Each path below is one point turned by a fixed rotation once a step. After each direction that follows a path, write how fast that rotation turns it, in degrees a step (0 if it stays still).
Each turn is a multiple of 5 degrees from 10 to 175, or 0.
Each row of a path follows its step; steps can be skipped.
Path 1:
step 0: -0.41; -0.70; +0.50; -0.27; +2.94; -1.71; +1.68; -2.09; +0.85; -0.69; -0.91; -0.15; +2.51; -0.98; +0.49; -1.01; -0.36; -0.09; +1.93; +1.28; +0.21; -1.17; +0.22; +0.29; -1.86; -1.38; -0.69; -1.38; -1.03; +0.73; +2.42; -0.79; -0.36; -0.50; -1.15; +0.06; +1.96; -0.37; +0.82; -0.69; +0.09; +2.64; -0.09; +1.29; -1.69; +0.90; -0.60; +1.77; +1.72; +1.58; +0.52; -0.45; +2.69; -0.43; -0.71; -1.78; -1.45; -0.60
step 1: -0.20; -0.44; -1.76; -0.64; +2.45; -1.20; +2.95; -0.77; -0.29; -0.31; -1.02; +0.31; +0.82; +1.62; -0.90; +1.85; -0.79; +1.82; +0.98; -1.00; +1.73; -1.95; +1.51; -0.78; -0.15; -1.38; -1.67; -0.99; +2.06; -0.17; +0.25; +1.47; +0.27; -1.91; +1.21; +2.00; +0.99; -0.31; -0.18; +0.00; +0.02; +0.82; +0.19; -0.09; +1.30; +0.31; -1.43; +0.26; +1.91; +1.49; +2.35; +0.61; +0.00; -0.38; +1.78; +2.17; -0.23; -1.66
step 2: -1.07; +0.93; +0.76; +0.37; -1.26; -0.32; +1.74; +1.52; +0.50; +1.22; -2.61; +0.63; +1.20; +0.48; -0.12; +2.79; -0.10; +1.25; +0.84; -1.30; +1.91; +1.00; +0.66; -0.33; -0.70; +0.72; -1.66; -3.03; +1.96; +1.47; -2.24; -0.02; +1.18; -0.52; -0.55; -0.95; -2.36; -0.15; +0.01; +0.94; +0.11; -1.29; +1.67; +1.35; -0.91; -0.71; +1.21; -1.79; -0.05; -0.07; +0.93; +0.72; +0.35; +1.53; +2.10; +0.05; -0.39; -1.98
step 3: -0.60; -0.43; +2.72; -0.07; -0.78; -1.30; +2.31; -0.16; +0.16; +0.34; -0.17; -0.56; +0.70; +1.06; -1.76; -0.20; -0.31; -2.59; -1.27; +1.19; -0.18; +0.90; +1.45; -0.13; -0.29; -0.59; +2.75; +1.16; +1.06; +0.11; -0.98; -1.38; +1.44; -0.73; +0.16; -1.69; -1.10; +0.67; +0.18; -0.92; -1.05; -0.41; +1.49; +2.58; -2.58; +0.04; +1.97; -0.93; -1.18; +2.27; +1.70; +0.94; +1.11; +0.84; -0.32; -1.49; -0.93; -1.72
step 4: +0.30; -0.80; -1.04; +1.44; +0.47; -1.09; +3.11; -1.08; -1.53; -1.80; +1.04; -0.20; +0.18; +1.26; -0.38; -1.09; -0.95; -1.93; -0.98; -2.08; +0.81; +0.16; +1.08; -0.93; +0.01; -3.09; +0.96; +1.08; +2.15; +0.20; +1.25; -0.04; +3.66; -0.18; +0.11; +0.05; +0.29; -0.57; -0.71; -0.24; +0.96; +0.33; -1.30; +2.05; -1.15; +1.77; -1.19; +1.21; -1.82; -1.16; -0.40; -1.18; +0.44; +0.93; -0.42; -1.33; +1.05; +0.98
step 5: -1.44; -0.38; -0.16; -0.78; -1.55; +0.30; +1.69; +0.52; -1.06; +2.29; +0.60; +2.45; +1.12; +0.77; -0.18; -1.13; -0.90; -0.95; +2.62; +1.09; +1.90; +0.65; -0.58; +0.53; +0.56; -2.19; -1.19; -1.36; +1.58; -1.95; +1.10; +0.22; -0.07; -0.30; -0.06; +0.52; -0.12; -0.60; -0.68; +0.09; +1.83; +1.18; -0.86; +0.82; +0.88; -0.03; -0.84; +2.61; +0.81; -2.55; -0.98; -1.38; -0.71; +3.03; +0.92; -0.51; +1.62; -1.41
step 8: -1.22; +0.23; +1.21; +0.25; -0.43; +0.81; +1.13; -0.68; -4.19; -0.51; -1.26; +0.12; -0.26; +0.43; +2.83; +0.37; +4.31; -1.12; +1.15; +0.31; -0.74; +0.12; -0.70; +0.64; -1.41; +0.36; +0.68; +0.90; +0.32; -1.12; +1.27; +1.33; +0.93; -1.50; -0.10; -0.29; -1.03; +1.90; -1.81; +1.68; -0.20; -0.36; -1.61; +0.43; +0.51; +1.03; +0.17; -0.10; -1.82; +0.48; -0.67; +1.43; +0.48; +2.37; -0.15; +0.08; +0.15; -0.42
step 10: +1.11; -2.60; +0.68; +0.67; +1.09; -0.15; -2.76; +0.74; +1.55; -0.58; +0.37; +1.14; +1.22; +2.36; +0.87; -0.69; -0.36; -0.19; -0.23; +0.38; +0.51; -2.50; +1.50; -0.57; -0.68; -0.92; -0.23; -1.37; +1.10; -1.85; +2.14; -0.06; +0.97; -0.25; +1.78; +0.65; +1.60; +1.33; +0.25; -0.53; +0.75; -0.73; +1.07; -0.56; -0.65; -0.47; +0.82; +1.24; -1.07; -2.78; -0.79; +1.61; -0.34; -2.15; +2.06; +0.72; -0.06; -2.27
step 11: +0.05; +1.38; +1.20; -0.12; +0.65; +3.12; -0.38; -0.34; +0.09; +0.97; -0.98; +0.93; +1.37; +0.67; +0.11; -0.25; +1.52; +1.58; -1.32; -0.38; +1.12; -2.27; -1.10; -0.15; -1.99; +0.64; -0.71; -2.29; +0.00; +0.23; +1.48; -2.25; +1.96; +0.80; +1.89; +1.26; -0.78; +0.41; -0.53; -0.56; +0.81; +0.81; -1.37; +1.57; -0.78; -1.24; +1.45; +2.14; -0.37; +0.31; +0.24; +2.41; -1.37; +0.43; +1.86; +0.14; -2.31; +1.35
step 12: -1.21; +0.89; -1.00; -0.23; +1.29; +2.01; +0.56; -1.50; -0.04; +1.59; -0.08; -0.10; +0.74; +1.69; -2.67; +1.50; +1.44; +0.48; -1.11; +1.59; -2.14; +0.19; -1.34; +1.81; -2.01; +0.92; -1.76; +1.17; +1.01; -1.43; +1.00; -1.03; +1.67; -1.04; +1.57; -1.67; -0.10; -1.19; +2.14; -0.87; +0.55; -1.75; -0.67; -0.37; +0.47; +0.09; -1.12; -0.27; -0.83; +2.59; +1.68; +1.51; +0.02; +1.30; -0.40; -0.81; -1.24; -0.40
step 14: -0.21; +2.43; -0.36; -1.05; -1.45; +0.98; +0.66; -2.19; +0.05; -1.38; -0.34; +1.34; -1.80; +0.67; +0.00; -0.31; -1.96; -0.63; +3.02; +1.07; +0.29; -1.48; +0.92; -1.34; +0.55; +0.47; +2.72; -1.60; +0.36; +0.25; +2.10; +0.07; -0.79; -0.64; -0.26; +1.58; +0.17; -0.81; -0.01; -0.77; -1.39; +0.49; +1.31; +2.72; +0.01; -0.02; -0.91; +0.50; -1.81; -1.47; +0.46; +2.10; -1.75; -0.06; +0.66; -0.18; -1.27; -2.25
Directions:
+0.16; -0.56; -0.07; +0.29; +0.09; +0.33; +0.33; +0.03; -0.26; +0.02; -0.55; +0.11; +0.12; +0.12; -0.18; +0.03; +0.02; +0.25; +0.02; +0.78; -0.41; +0.46; -0.19; -0.65; -0.31; +0.19; -0.04; +0.14; +0.41; -0.87; +0.47; -0.54; +0.38; -0.64; +0.07; +0.42; +0.35; +0.02; -0.12; +0.17; +0.13; -0.15; +0.00; +0.51; +0.09; -0.59; +0.11; -0.16; -0.58; -0.71; -0.14; +0.62; -0.37; +0.22; +0.05; -0.17; -0.22; +0.23 : 10
+0.57; +0.12; +0.14; +0.73; -0.37; -0.52; -0.14; +0.04; -0.02; +0.49; +0.14; -0.55; +0.12; -0.09; -0.20; +0.34; +0.08; +0.36; +0.01; -0.40; -0.04; +0.14; +0.06; -0.20; +0.16; -0.47; +0.30; -0.12; +0.27; -0.33; -0.24; +0.11; -0.27; -0.08; +0.09; +0.55; -0.17; +0.87; +0.95; -0.23; +0.26; +0.12; -0.65; +0.01; -0.37; +0.41; -0.81; +0.09; +0.04; -0.09; -0.27; +0.71; -0.05; -0.19; -0.27; +0.23; -0.07; -0.13 : 120
+0.26; +0.57; +0.07; +0.40; -0.04; +0.59; -0.53; -0.05; +0.30; -0.27; -0.29; -0.25; +0.66; -0.07; +0.21; +0.17; +0.00; -0.19; -0.06; -0.52; -0.44; -0.14; -0.22; -0.29; -0.21; +0.31; +0.19; -0.11; +0.13; -0.33; +0.75; +0.33; +0.09; +0.75; -0.44; -0.14; +0.64; -0.31; +0.22; -0.25; -0.13; -0.07; +0.18; -0.23; +0.48; -0.46; -0.41; -0.03; +0.30; +0.21; +0.85; +0.33; +0.04; +0.04; -0.02; -0.06; -0.65; -0.48 : 25
+0.30; -0.10; -0.26; -0.23; +0.06; -0.25; +0.34; +0.45; -0.42; -0.47; -0.19; +0.22; -0.33; +0.09; +0.50; +0.75; +0.23; +0.28; +0.62; +0.18; +0.12; -0.30; +0.40; -0.37; +0.22; +0.45; -0.18; +0.45; -0.16; -0.05; -0.23; +0.31; -0.21; -0.06; -0.90; -0.53; -0.27; +0.30; +0.31; +0.09; -0.73; -0.45; +0.16; +0.54; -0.04; +0.32; -0.25; -0.29; -0.07; +0.33; -0.10; +0.03; -0.54; +0.01; +0.17; +0.11; -0.73; -0.23 : 60
-0.12; -0.16; -0.02; +0.75; -0.27; -0.16; +0.41; -0.50; +0.03; -0.46; +0.21; +0.18; +0.30; +0.03; -0.20; -0.17; +0.71; +0.21; -0.72; +0.22; +0.34; +0.46; -0.84; -0.14; +0.43; +0.02; -0.11; -0.02; -0.88; +0.16; -0.08; -0.03; +0.28; -0.03; -0.01; -0.64; -0.22; +0.15; -0.26; -0.55; +0.33; +0.45; +0.39; -0.31; -0.28; -0.02; -0.14; -0.13; -0.44; +0.29; +0.00; +0.12; -0.53; +0.02; +0.09; +0.31; -0.43; -0.40 : 85
-0.16; -0.41; +0.26; -0.07; -0.67; +0.03; -0.63; -0.46; -0.11; +0.37; +0.12; +0.63; +0.27; +0.52; -0.13; +0.37; -0.13; +0.05; -0.17; +0.52; +0.35; -0.03; +0.11; -0.34; -0.51; -0.30; +0.28; +0.79; -0.28; -0.27; +0.02; +1.15; -0.04; -0.44; +0.38; -0.02; -0.07; -0.10; +0.29; +0.05; -0.45; +0.17; +0.45; +0.01; +0.32; +0.19; +0.00; +0.23; +0.06; +0.24; +0.61; +0.21; +0.02; -0.10; -0.07; +0.15; +0.44; +0.30 : 160
